(in the rows, 128 means zero)
The rows below come in pairs that one turn or mirror swaps. Which row does each named row swap with?
siki: [122 114 141  85 119 145 120  92 139 113 108 134 137 149 156 150 110 140
 128 160 138 109 124 138 101 149 105]
pife: [119 123 162 114 112 139 126 114 110 100 142 142 114 144 153 174 130 149
 106 169 130 114 138 137 142 142 106]
dos: [155 145 140 102 108 150 133  98 110 100 115 116 116 143 158 135 132 143
 124 151 133 116 142 127 109 132 110]
Nuru: [142 112 146 114 149 142 125 106 132 142 115 177 122 151 169 133 128 127
  97 140 110 112 138 131 124 131 123]
sovub: [108 126 164 121 113 135 117  97 105 108 136 145 110 147 167 154 139 127
 111 162 126 123 143 152 135 154 111]
Zokez: [151 144 138 112 111 155 143 100 113 103 137 122 121 149 148 150 134 148
 118 152 138 116 142 109 117 142 106]
pibo: [149 138 135  92 119 141 130  96 107 100 117 121 122 150 161 145 122 153
 129 155 129 125 142 104 116 143 104]
tun: [114 125 162  94 119 135 152  94 117 128 131 153 126 130 158 169 121 133
 109 123 124 129 140 123 132 103 109]
rutu: [137 117 148  80 124 139 118  91 131 123 105 133 145 145 158 136 111 123
 121 171 140 134 127 121 109 149 113]
lis: [129 144 130 107 134 153 143 117 132 128 126 129 132 126 149 146 114 128
 131 155 122 132 132 134 127 158 118]
Vedi: [132 111 135 115 134 128 163 108 124 125 126 157 136 166 171 134 128 135
 104 160 123 148 137 129 107 134 108]
gekas: [144 137 145  97 110 157 143  91 109 111 122 117 116 155 153 141 128 147
 124 143 121 123 143 114 107 141 105]
tusus: [132 133 128 101 140 137 113  99 134 135 121 145 137 161 139 131 121 128
  96 136 106 125 110 141 146 135 121]
fafu: [136 108 132 104 138 137 150 116 126 117 125 173 131 159 166 135 134 127
  98 143 119 151 121 121 120 125 101]
goboz: [125 102 145 121 127 126 108  94 119  85 118 146 137 157 154 122 118 134
 127 168 128 114 138 135 129 117 106]
fud: [135 124 140 107 154 142 126 121 121 117 136 151 130 123 152 130 122 143
 129 173 155 118 131 128 130 123  88]
Ketat: [142 121 128 122 155 131 133 117 120 129 127 154 118 152 162 123 141 141
  89 129 126 119 139 140 127 118 107]
rinub: [136 123 143  77 120 144 119 100 132 127 105 131 145 145 148 145 117 142
 128 170 141 124 132 130 107 147 115]
Biti: [112 129 145 102 118 134  86 102 127 142 116 143 154 145 167 148 113 118
  87 157 109 115 133 129 118 124 105]
tipas: [129 151 137 112 141 163 133 105 138 137 117 143 130 126 148 140 113 126
 120 157 132 131 132 131 129 154 116]
mufu: [111 124 167 104 130 127 147  90 120 117 131 147 130 127 176 157 121 108
 100 128 128 131 136 121 128 107 118]
gineg: [151 144 143  97 117 154 131 105 103 107 130 117 113 149 144 134 139 142
 118 151 135 120 131 116 112 144 102]
rali: [106 122 158 106 128 139 151 102 120 122 125 133 137 134 183 156 124 124
  90 131 132 126 133 121 130  90 116]
bag: [138 129 140 110 131 137 114  90 104 132 144 121 139 157 155 137 130 135
  91 144 110 122 109 119 130  98  92]
rog: [118 129 143 104 129 122  81  99 136 146 125 137 140 141 163 139 110 124
  88 153 119 116 128 131 110 136 107]
sobo: [125 142 140 102 118 139 115  87 107 119 128 133 144 160 160 136 127 142
  88 147 114 108  97 112 132 106  87]
simi: [115 127 149  98 118 129  87  94 132 140 117 122 139 143 164 141 108 127
 102 149 106 125 145 125 112 132 105]
Tela: [118 123 176 124 101 131 143 102 106 122 138 140 117 152 167 151 126 121
 110 168 127 112 140 131 118 146 107]
Bar: [124 154 137 110 141 160 135 114 142 118 116 142 134 137 155 150 113 129
 130 159 118 133 134 129 126 151 119]
litug: [136 120 152 103 146 124 133 111 131 121 128 150 136 119 151 123 128 133
 128 173 151 112 151 120 123 123 103]
zafu: [136 134 143 103 120 137 116  82 107 131 126 132 138 147 151 133 130 129
  86 143 118 103 115 103 125  98  98]
pulin: [140 108 151 121 147 132 113 114 125 136 114 160 119 149 167 133 138 127
  91 134 118  99 144 129 108 118 109]
puz: [111 119 149 111 106 135 125 109 101 110 143 142 129 133 153 178 127 148
 111 162 132 113 135 139 140 147 107]
Kizos: [111 130 164 104 125 133 149  97 117 117 130 141 132 140 173 153 132 117
  92 128 135 127 137 124 136  91 110]
fefo: [145 143 135 102 106 151 135 102 115 104 124 116 110 166 154 139 134 132
 114 143 126 122 130 114 108 142 111]
giru: [152 132 144 104 122 163 135  90 103 100 125 124 130 151 156 146 129 142
 118 154 132 117 141 109 110 146 112]
letub: [122 100 143 123 135 127 114 102 107  81 113 144 138 144 166 124 108 129
 101 151 123 111 126 143 132 135 111]
suko: [ 99 128 146 102 131 131 147  85 114 125 137 153 133 123 186 148 124 111
  97 137 134 136 126 124 131 117 107]
Sopa: [131 111 145 112 141 128 136 116 124 114 128 157 147 168 171 134 137 143
 106 154 131 158 141 134 117 128 114]
lav: [124 143 142 121 139 139 144 113 143 128 112 148 138 121 145 146 114 137
 119 153 127 133 118 134 128 153 116]
mub: [122 118 163 110 103 132 129 109 105  95 141 141 110 142 160 164 131 138
 103 161 138 113 139 133 146 146 102]
nado: [153 140 137 112 129 150 134 104 111 109 132 108 126 147 152 144 135 150
 116 145 138 117 139 123 125 151 117]
kifev: [134 139 136 110 129 131 122  95 102 131 111 131 141 161 156 136 130 137
  85 141 107 116 107 121 135 104  88]
Tez: [120 151 137 117 142 165 146 100 136 124 123 144 134 131 150 147 114 131
 128 147 110 128 132 136 121 150 110]
lam: [120 131 137  96 124 151 123 104 138 152 119 149 139 161 160 133 125 143
 107 140 108 123 104 142 141 120 110]
Fepu: [137 116 148 108 150 137 109 128 126 125 119 162 122 146 159 128 140 119
  84 132 120 107 137 135 127 131  95]
pufig: [133 134 150 114 117 144 111  93 113 125 133 120 138 154 160 139 127 128
  86 136 119 114 113 106 127  94  87]
mipo: [115 119 135 104 120 126  95 104 131 146 118 132 147 145 169 144 102 128
  82 162 110 121 134 137 120 126  98]
sizep: [101 123 149 108 115 129 154  95 114 134 136 136 132 133 165 160 129 115
  93 125 121 132 125 132 141 108 101]
kel: [139 127 151  99 132 139 107  86 113 137 125 127 145 148 158 153 129 126
  86 148 116 118 117 102 132 101  86]
saro: [ 98 123 156 109 142 137 146  93 111 112 132 152 129 147 162 154 127 121
  92 128 125 117 147 125 145  96 110]
Tukez: [128 127 131  96 135 146 113 109 135 145 112 141 136 152 147 134 122 132
  99 133 107 114 100 137 140 124 118]
Samal: [142 111 157 108 144 132 112 100 121 108 114 156 123 135 164 136 123 132
 122 182 145 112 132 112 117 123  87]
gugik: [113 106 140 117 140 142 100  95 118  85 122 154 129 157 166 129 107 130
 115 156 115 122 128 127 140 119  97]
Binut: [135 116 142 106 143 142 143 110 124 120 129 173 135 167 164 125 134 144
 106 153 126 150 148 115 115 128 104]
med: [149 107 149 119 139 135 118 116 131 131 105 147 118 146 163 126 134 127
  78 143 117 110 139 145 120 126  97]
Gedok: [131 139 132 103 109 140 118  80 112 124 127 131 143 155 153 134 121 130
  93 155 122 112 110 107 135  98  89]
pige: [ 94 121 156 108 138 126 143 103 112 125 127 145 136 131 173 149 134 114
  98 141 132 124 134 117 132  93 109]
goni: [110 125 148 103 116 132  88 103 127 139 130 135 148 141 177 136 109 138
  92 158 110 123 129 134 106 131  95]
zug: [143 134 140  95 152 128 122 108 141 105 132 158 135 123 158 135 125 141
 126 170 144 120 137 119 128 121  99]
ris: [118 126 167 114 110 132 122 109 103 103 146 149 120 142 160 156 128 140
  98 163 137 125 135 150 146 147 104]
vubiv: [110 131 167 108 102 140 116 102 109  92 132 140 127 143 172 164 136 133
 117 161 136 114 142 129 137 149 117]
ver: [136 119 150  96 140 125 148 106 118 125 129 172 135 157 159 141 132 129
 114 161 116 160 140 125 124 120 104]
Puzu: [107 141 154  94 123 133 102  93 132 145 125 138 151 145 168 137 100 118
  88 162 125 116 118 129 115 132 104]
Sesas: [ 98 139 143  98 132 148 130 101 109 108 152 149 130 142 171 147 119 120
  98 123 135 122 133 127 144 108 100]
sudok: [102 125 166 108 125 142 138 110 112 128 121 133 140 133 181 160 134 123
 106 125 122 129 129 124 129 102 117]
letol: [123 159 130 112 137 156 143 111 133 128 122 138 147 133 148 148 118 133
 110 158 120 127 117 128 135 159 110]
somov: [127  87 143 126 143 134 118  91 121  95 119 156 132 143 154 143 106 126
 113 157 115 122 125 128 139 123 100]
Ripu: [121  98 147 131 145 125 118 100 120  89 121 142 132 151 153 119 108 128
 113 160 121 108 120 128 124 124  91]
gasi: [110 123 150 104 123 125  82 104 140 134 109 146 140 138 160 146 109 139
  92 147 119 133 138 135 115 128 105]
Kadu: [122 150 142 102 134 160 132 102 135 134 130 137 117 140 144 139 104 129
 120 147 119 128 136 142 127 160 120]
dusu: [143 143 133  98 117 134 119  91 112 129 126 142 130 146 158 146 134 131
  86 145 111 112 104 113 127  99  89]
Dedi: [109 113 154 113 116 139 128 119  99 101 138 147 105 140 158 159 139 138
 107 161 134 115 146 134 139 152 110]
Gos: [127 116 144  98 155 132 115 112 126 112 130 140 137 136 158 127 108 135
 124 175 152 126 127 149 117 129  91]
ped: [117 109 172 109 115 129 138 121 106 101 143 135 112 146 171 154 130 136
 103 171 140 120 135 125 131 146 104]
dok: [114 130 175 117 108 136 123 118 101  97 128 137 131 141 167 156 128 148
 101 151 140 107 120 145 137 137 109]

pulin pairs with fud
Gos pairs with Nuru
Tukez pairs with rinub
lis pairs with Biti
mufu pairs with ris
suko pairs with sovub
goni pairs with Tez
Dedi pairs with pige
somov pairs with Sopa
Kadu pairs with Puzu
dok pairs with tun

